Small tables with named rows and columns. After each table, cells are looked up by row and column.

nefalu =
,tig,rufe,fovigu,denona,zezo,nerogod,kuvaka,fum,loto,sufu
dusek,5021,4362,3938,9336,3340,4510,3151,5204,4696,581
faza,3725,5211,3507,4367,4385,4168,2077,2353,3064,4501
toku,4641,4313,3826,7103,3917,3867,3654,5388,5055,2114
pob,3679,4071,4158,3770,4477,4310,4097,3939,4172,4343
vanilav,4608,4325,3485,4182,3318,4424,5166,3164,4493,3441
tolab,4016,4069,4275,4568,3812,4223,4228,3554,4293,3928
bifomod,4980,6463,4037,3718,3964,3547,3962,4598,3063,3813
reselu,2410,4716,3476,4802,4934,3159,3411,1416,2629,5092
kono,3657,5944,3634,4465,3138,4327,5734,3337,6601,3913
katugit,5327,4786,3901,5674,6253,4305,1849,2474,6406,4840
mugote,4416,3696,3497,3793,3785,4337,5320,5151,3901,3838
tar,3766,3960,4383,4248,3680,3984,4382,3089,5374,3407

fum of dusek: 5204
tig of katugit: 5327
nerogod of tolab: 4223
zezo of pob: 4477
loto of kono: 6601
kuvaka of katugit: 1849
fovigu of pob: 4158
Row with the largest nerogod: dusek

lotina =
	giso	ziku	gov
soz	231	168	71
fezubap	16	164	151
muf	217	108	125

What is the ziku of muf in lotina?
108
What is the gov of fezubap in lotina?
151
What is the giso of soz in lotina?
231
What is the gov of soz in lotina?
71
What is the gov of muf in lotina?
125
What is the giso of muf in lotina?
217
What is the ziku of fezubap in lotina?
164
What is the ziku of soz in lotina?
168
What is the giso of fezubap in lotina?
16
Which row has the largest giso? soz

Table zop
|  | zomodin | zik |
|---|---|---|
| gop | 242 | 146 |
| nesabo | 34 | 177 |
| vofup | 173 | 142 |

zik of nesabo: 177
zomodin of vofup: 173
zik of gop: 146
zomodin of nesabo: 34
zomodin of gop: 242
zik of vofup: 142

midal.csv
,lipok,faf,verusul,kuguted,tetozug,gokim,piba,ket,pudu,zuz
vof,9.533,-51.734,54.090,31.966,39.145,95.462,17.461,53.484,20.150,-90.752
guti,-58.981,-68.347,3.586,-76.528,8.931,-46.267,23.406,40.764,12.889,-17.366
viz,10.534,-65.174,40.334,-37.785,-9.011,9.789,-16.401,5.420,-26.150,30.389
zofudos,-12.960,-16.271,15.994,-23.212,-19.632,26.800,3.203,28.590,-23.594,11.906
dapusa,-58.169,-60.129,-14.711,-80.571,2.174,7.987,19.549,69.728,-21.273,-19.642
gopo,-16.696,-59.563,27.534,-18.288,22.075,46.662,13.240,21.647,11.253,-48.098

zofudos, ket: 28.590
dapusa, kuguted: -80.571
vof, verusul: 54.090
gopo, zuz: -48.098
dapusa, tetozug: 2.174
gopo, tetozug: 22.075
vof, ket: 53.484
zofudos, tetozug: -19.632
vof, piba: 17.461
guti, piba: 23.406
viz, lipok: 10.534
vof, gokim: 95.462
zofudos, faf: -16.271
gopo, pudu: 11.253

fes =
fields: sezo, fum, muz, nek, bolonev, mebigi
kariram: [168, 161, 125, 134, 177, 149]
fidu: [209, 159, 220, 137, 178, 223]
zita: [142, 175, 232, 215, 126, 128]
fif: [115, 185, 200, 91, 60, 180]
tif: [123, 167, 186, 98, 197, 103]
nom: [176, 174, 158, 146, 160, 175]
mon: [164, 146, 138, 174, 136, 173]
bigoliz: [162, 176, 144, 155, 163, 112]
ziz: [140, 172, 172, 123, 176, 132]

nom, nek -> 146
fidu, fum -> 159
ziz, nek -> 123
mon, nek -> 174
fif, sezo -> 115
fidu, nek -> 137
tif, bolonev -> 197
Which row has the largest mebigi? fidu

zisobug
         ruv  kotire  zef  vogi  rit  murirel
duvu     448     490  800   471  737      673
dag      598     513  555   637  446      719
gep      750     375  511   917  769      336
kam      231     965  554   810  435      537
lavikop  680     348  688   704  493      479

What is the vogi of kam in zisobug? 810
What is the vogi of dag in zisobug? 637
What is the murirel of gep in zisobug? 336
What is the kotire of duvu in zisobug? 490
What is the rit of lavikop in zisobug? 493
What is the zef of dag in zisobug? 555
What is the zef of kam in zisobug? 554
What is the vogi of duvu in zisobug? 471

zibam
columns: leg, bepe, sif, piropem, num, kilar, rupera
vipaz: [335, 599, 471, 448, 464, 497, 510]
sas: [523, 552, 434, 506, 518, 533, 588]
les: [710, 240, 522, 548, 520, 450, 406]
zokab: [487, 318, 547, 474, 453, 406, 330]
gofisi: [848, 709, 143, 206, 198, 407, 451]
vavo: [516, 406, 496, 493, 488, 455, 445]

What is the kilar of zokab in zibam?
406
What is the kilar of les in zibam?
450
What is the rupera of vipaz in zibam?
510
What is the sif of vavo in zibam?
496
What is the piropem of sas in zibam?
506
What is the leg of vavo in zibam?
516
What is the leg of les in zibam?
710
What is the piropem of gofisi in zibam?
206
What is the kilar of sas in zibam?
533
What is the sif of gofisi in zibam?
143
Row with the largest num: les

keva
|  | kebeluf | tafifog | mupa |
|---|---|---|---|
| dugoso | -40822 | 68390 | -2528 |
| mok | -47980 | 73233 | -4172 |
| detudez | -37512 | 66336 | -2202 |
| tof | -27261 | 62085 | -2213 |
| lugiko | -51624 | 76029 | -5367 |
| tar | -34060 | 64599 | -1969 |
| bofu | -55398 | 79120 | -7017 |
| gef | -44375 | 70681 | -3125 |
| dododa | -30681 | 63155 | -1965 |

tafifog of detudez: 66336
mupa of detudez: -2202
tafifog of lugiko: 76029
kebeluf of lugiko: -51624
tafifog of mok: 73233
mupa of bofu: -7017
Row with the largest mupa: dododa

bopo =
columns: lim, zupu, niz, dokima, vepar, nas, kema
takek: [117, 139, 142, 118, 133, 159, 170]
samut: [193, 183, 155, 141, 184, 148, 158]
mos: [215, 183, 71, 226, 189, 179, 149]
gidili: [178, 182, 230, 68, 187, 122, 164]
zopo: [177, 181, 224, 74, 184, 126, 161]
roka: [155, 130, 161, 141, 145, 171, 159]
defufuz: [187, 182, 184, 113, 184, 138, 159]
kadepot: [150, 129, 157, 135, 141, 169, 159]
pud: [221, 182, 39, 254, 188, 190, 147]
lovilu: [127, 137, 144, 123, 136, 162, 167]

defufuz, kema => 159
defufuz, dokima => 113
mos, nas => 179
defufuz, niz => 184
gidili, lim => 178
takek, niz => 142
lovilu, dokima => 123
takek, kema => 170
pud, lim => 221
defufuz, zupu => 182
roka, zupu => 130
roka, dokima => 141
lovilu, zupu => 137
mos, kema => 149
gidili, dokima => 68
roka, nas => 171
Which row has the largest kema? takek

Table mog
,ladabaz,nomik,geluz,govo,gikude,mar,vogi
tul,104,97,94,96,89,93,95
gegu,81,90,93,93,96,95,91
sori,220,125,98,108,55,71,101
kobur,238,130,100,115,55,68,101
nelokim,104,95,96,93,90,90,95
vuv,171,114,96,103,72,80,98
fabu,91,95,94,92,95,93,92
fir,142,107,96,101,78,81,96
nagi,168,113,98,101,73,77,99
darid,159,108,97,99,75,81,95

What is the geluz of tul in mog? 94
What is the nomik of tul in mog? 97
What is the mar of nagi in mog? 77
What is the govo of nelokim in mog? 93
What is the gikude of fir in mog? 78
What is the govo of vuv in mog? 103
Which row has the largest nomik? kobur

tadog.csv
,velepi,ralu,gige,bov,bug,funede,bor
deno,-0.078,-0.176,0.851,-0.497,0.359,0.621,0.549
kige,0.101,-0.082,0.687,-0.122,0.221,0.615,0.538
gavabe,0.670,-0.503,0.037,0.391,-0.087,-0.717,-0.455
domarur,0.588,-0.320,0.376,0.300,-0.084,-0.533,-0.338
vabuza,-0.051,0.144,0.721,-0.117,0.311,0.833,0.521
dokufu,0.112,0.175,0.510,-0.126,0.220,0.432,0.371
fov,0.049,0.084,0.696,-0.267,0.414,0.703,0.617
zitil,0.517,-0.125,0.322,0.173,-0.086,-0.659,-0.318

ralu of kige is -0.082
ralu of dokufu is 0.175
bov of deno is -0.497
funede of kige is 0.615
bor of gavabe is -0.455
bug of dokufu is 0.220
funede of domarur is -0.533
gige of deno is 0.851
funede of vabuza is 0.833
bov of vabuza is -0.117
ralu of deno is -0.176
bov of fov is -0.267
bov of dokufu is -0.126
bor of dokufu is 0.371
bov of kige is -0.122
funede of dokufu is 0.432
gige of zitil is 0.322
bug of fov is 0.414
gige of fov is 0.696
Row with the largest bug: fov

mevegan:
	malaki	dalenu	magise	zanazat	bisetob	dabu	dure
dafaz	202	122	91	124	126	182	188
gazagel	177	172	122	216	156	98	146
vokib	115	137	159	129	142	132	123
lefovun	66	148	173	139	145	101	95
bub	161	145	118	160	142	127	151
lozo	177	117	117	111	125	178	172
depe	59	206	202	236	174	25	57

What is the zanazat of lefovun in mevegan? 139
What is the magise of lozo in mevegan? 117
What is the malaki of dafaz in mevegan? 202
What is the magise of gazagel in mevegan? 122
What is the bisetob of vokib in mevegan? 142
What is the zanazat of vokib in mevegan? 129
What is the zanazat of lozo in mevegan? 111
What is the dalenu of gazagel in mevegan? 172
What is the dabu of lefovun in mevegan? 101
What is the zanazat of depe in mevegan? 236
What is the malaki of lozo in mevegan? 177

konu.tsv
	gef	lir	bar	som	muniz	piv	nat	bon	lokimot	bub
goseniz	165	101	128	79	103	145	29	60	155	118
nufan	133	94	197	68	149	134	68	65	131	114
safiru	162	77	135	92	122	143	14	66	124	106
rebupe	186	134	137	96	121	111	34	86	81	134
ver	145	153	121	124	72	141	82	18	159	143
pifekot	177	121	124	83	104	138	30	70	125	127
pasorak	161	165	205	132	135	147	94	42	127	149
tupo	152	211	181	115	144	126	127	49	108	172
boveser	182	134	136	112	109	123	40	73	93	134
kupu	152	157	167	132	95	160	107	28	135	145
rudun	164	166	202	127	144	147	98	60	129	150
gepabil	167	87	133	90	121	142	16	68	117	110
dimo	146	108	205	110	129	159	59	25	162	121
bubitu	145	107	172	72	126	135	73	67	103	120

What is the nat of bubitu in konu?
73
What is the som of kupu in konu?
132
What is the piv of pifekot in konu?
138
What is the bon of tupo in konu?
49
What is the lir of pifekot in konu?
121
What is the gef of kupu in konu?
152
What is the lokimot of kupu in konu?
135
What is the bon of safiru in konu?
66
What is the lir of kupu in konu?
157
What is the nat of kupu in konu?
107
What is the muniz of kupu in konu?
95
What is the som of rebupe in konu?
96
What is the gef of nufan in konu?
133

